43 85 -2 -28 -8
-19 4 -60 -46 18
-61 1 -41 -27 14
=>
-61 1 -41 -27 14
-19 4 -60 -46 18
43 85 -2 -28 -8

-67 -52
-49 -61
-83 -48
-56 -57
-62 -55
-71 -51
-75 -50
-80 -49
=>
-83 -48
-80 -49
-75 -50
-71 -51
-67 -52
-62 -55
-56 -57
-49 -61

-73 -29 34 16 35
76 -17 -77 -72 -79
-64 -31 28 40 28
8 -20 -26 -81 -27
-95 -26 49 -15 51
-35 -28 6 1 7
85 -23 -82 -22 -86
-87 -31 45 33 46
-60 -24 25 -52 26
87 -17 -85 -71 -88
-70 -27 32 -22 33
92 -17 -88 -80 -91
=>
-95 -26 49 -15 51
-87 -31 45 33 46
-73 -29 34 16 35
-70 -27 32 -22 33
-64 -31 28 40 28
-60 -24 25 -52 26
-35 -28 6 1 7
8 -20 -26 -81 -27
76 -17 -77 -72 -79
85 -23 -82 -22 -86
87 -17 -85 -71 -88
92 -17 -88 -80 -91

62 -79 -8 -21
30 -5 84 91
59 -76 -5 -18
-40 -55 93 -53
=>
-40 -55 93 -53
30 -5 84 91
59 -76 -5 -18
62 -79 -8 -21

44 6 112 45 -33 -93 6 -14 7 -16 17 -23
-9 -53 -56 -22 14 -43 16 -20 41 -37 -2 9
=>
-9 -53 -56 -22 14 -43 16 -20 41 -37 -2 9
44 6 112 45 -33 -93 6 -14 7 -16 17 -23

-7 -88 49 -14 63
-19 -88 49 -1 63
0 -7 49 -23 -15
50 -71 44 -82 50
29 -17 46 -59 -1
23 -63 47 -51 40
42 11 47 -73 -30
=>
-19 -88 49 -1 63
-7 -88 49 -14 63
0 -7 49 -23 -15
23 -63 47 -51 40
29 -17 46 -59 -1
42 11 47 -73 -30
50 -71 44 -82 50
---
48 -80 46 -80 -87 -89 -1 91 107 0 45 -81 -85 -3 74
-4 -89 -4 -89 4 -105 -12 -9 110 0 -4 -94 -99 -10 76
-58 -81 -56 -80 85 -92 -7 -106 92 0 -54 -80 -87 -3 63
=>
48 -80 46 -80 -87 -89 -1 91 107 0 45 -81 -85 -3 74
-58 -81 -56 -80 85 -92 -7 -106 92 0 -54 -80 -87 -3 63
-4 -89 -4 -89 4 -105 -12 -9 110 0 -4 -94 -99 -10 76

0 -73 -52 72 -51 70 -73 74 -12 -76 65 0
0 -42 -26 69 -25 66 -43 74 -60 -46 74 0
0 61 33 -52 31 -51 63 -60 -48 62 -45 0
0 54 31 42 30 40 54 43 -100 50 65 0
0 -48 -32 67 -31 65 -49 69 -56 -50 70 0
0 69 46 -29 44 -28 71 -33 -81 83 -12 0
=>
0 69 46 -29 44 -28 71 -33 -81 83 -12 0
0 61 33 -52 31 -51 63 -60 -48 62 -45 0
0 54 31 42 30 40 54 43 -100 50 65 0
0 -42 -26 69 -25 66 -43 74 -60 -46 74 0
0 -48 -32 67 -31 65 -49 69 -56 -50 70 0
0 -73 -52 72 -51 70 -73 74 -12 -76 65 0

84 46 -50 76 71 29 12 -40 -5 -16 -36
-36 -11 -26 5 -20 59 11 -90 81 -11 18
40 -64 -66 -34 -3 -30 -22 18 -73 -67 8
-43 -32 -73 -71 4 -91 -85 59 84 -37 60
56 13 5 -31 13 -90 42 30 19 6 60
-6 -77 89 -56 1 -3 74 73 -87 -18 -26
34 74 49 -75 -47 54 -58 -76 26 11 31
=>
34 74 49 -75 -47 54 -58 -76 26 11 31
84 46 -50 76 71 29 12 -40 -5 -16 -36
56 13 5 -31 13 -90 42 30 19 6 60
-36 -11 -26 5 -20 59 11 -90 81 -11 18
-43 -32 -73 -71 4 -91 -85 59 84 -37 60
40 -64 -66 -34 -3 -30 -22 18 -73 -67 8
-6 -77 89 -56 1 -3 74 73 -87 -18 -26

34 -49 45 -45 37 -42 35 0 35 -41 -98 -40
-53 29 50 27 -57 25 -53 0 -55 24 -46 23
-84 57 54 52 -90 49 -85 0 -87 47 78 46
15 -33 46 -30 16 -28 15 0 15 -27 -55 -26
20 -40 47 -37 22 -34 20 0 21 -33 75 -32
-16 -4 48 -4 -17 -3 -16 0 -16 -4 -78 -3
=>
-84 57 54 52 -90 49 -85 0 -87 47 78 46
-53 29 50 27 -57 25 -53 0 -55 24 -46 23
-16 -4 48 -4 -17 -3 -16 0 -16 -4 -78 -3
15 -33 46 -30 16 -28 15 0 15 -27 -55 -26
20 -40 47 -37 22 -34 20 0 21 -33 75 -32
34 -49 45 -45 37 -42 35 0 35 -41 -98 -40

56 77 -83 87 1 88 -83 0 54 81 84 9 -59
47 -82 -65 -89 10 86 63 0 46 -84 -88 12 46
-55 -62 76 -66 -9 -92 73 0 -53 -62 -65 0 56
=>
56 77 -83 87 1 88 -83 0 54 81 84 9 -59
-55 -62 76 -66 -9 -92 73 0 -53 -62 -65 0 56
47 -82 -65 -89 10 86 63 0 46 -84 -88 12 46

-20 -12 56 8 54
34 -43 -45 -42 -53
-16 43 -10 25 -6
-36 -1 90 16 60
-26 6 50 19 13
-21 8 36 16 8
0 39 -60 13 6
0 38 -54 12 5
10 -47 4 -10 -37
=>
-16 43 -10 25 -6
0 39 -60 13 6
0 38 -54 12 5
-21 8 36 16 8
-26 6 50 19 13
-36 -1 90 16 60
-20 -12 56 8 54
34 -43 -45 -42 -53
10 -47 4 -10 -37

109 -47 -43 -60 21 18 -105 19 -13 34 -45
105 -14 51 22 -4 17 -48 -29 -35 -2 -13
-83 -26 -28 -12 -24 -20 -50 -4 61 2 -18
-46 -9 -58 10 -14 -20 -31 -11 23 3 -38
-67 24 50 37 24 31 41 -6 8 -12 -1
-21 -50 77 1 -17 -4 -24 4 -30 -28 32
=>
-67 24 50 37 24 31 41 -6 8 -12 -1
-46 -9 -58 10 -14 -20 -31 -11 23 3 -38
105 -14 51 22 -4 17 -48 -29 -35 -2 -13
-83 -26 -28 -12 -24 -20 -50 -4 61 2 -18
109 -47 -43 -60 21 18 -105 19 -13 34 -45
-21 -50 77 1 -17 -4 -24 4 -30 -28 32

-12 -12 -18 0 -48 -14 -6 7
-54 -56 -48 48 -17 -47 34 54
-69 -73 -61 72 8 -61 52 75
89 95 79 -90 -10 79 -65 -93
-58 -60 -59 33 -58 -56 19 43
-62 -66 -53 69 15 -53 50 70
-8 -10 -2 19 40 -5 18 14
100 104 90 -87 23 89 -62 -96
=>
100 104 90 -87 23 89 -62 -96
89 95 79 -90 -10 79 -65 -93
-8 -10 -2 19 40 -5 18 14
-12 -12 -18 0 -48 -14 -6 7
-54 -56 -48 48 -17 -47 34 54
-58 -60 -59 33 -58 -56 19 43
-62 -66 -53 69 15 -53 50 70
-69 -73 -61 72 8 -61 52 75

70 -91 -35 -23 39
71 -68 -33 26 44
51 -37 -22 45 35
44 -83 -25 -66 19
12 -50 -10 -69 -1
0 6 2 14 1
21 -5 -7 39 15
-4 -15 0 -36 -6
=>
0 6 2 14 1
21 -5 -7 39 15
-4 -15 0 -36 -6
51 -37 -22 45 35
12 -50 -10 -69 -1
71 -68 -33 26 44
44 -83 -25 -66 19
70 -91 -35 -23 39
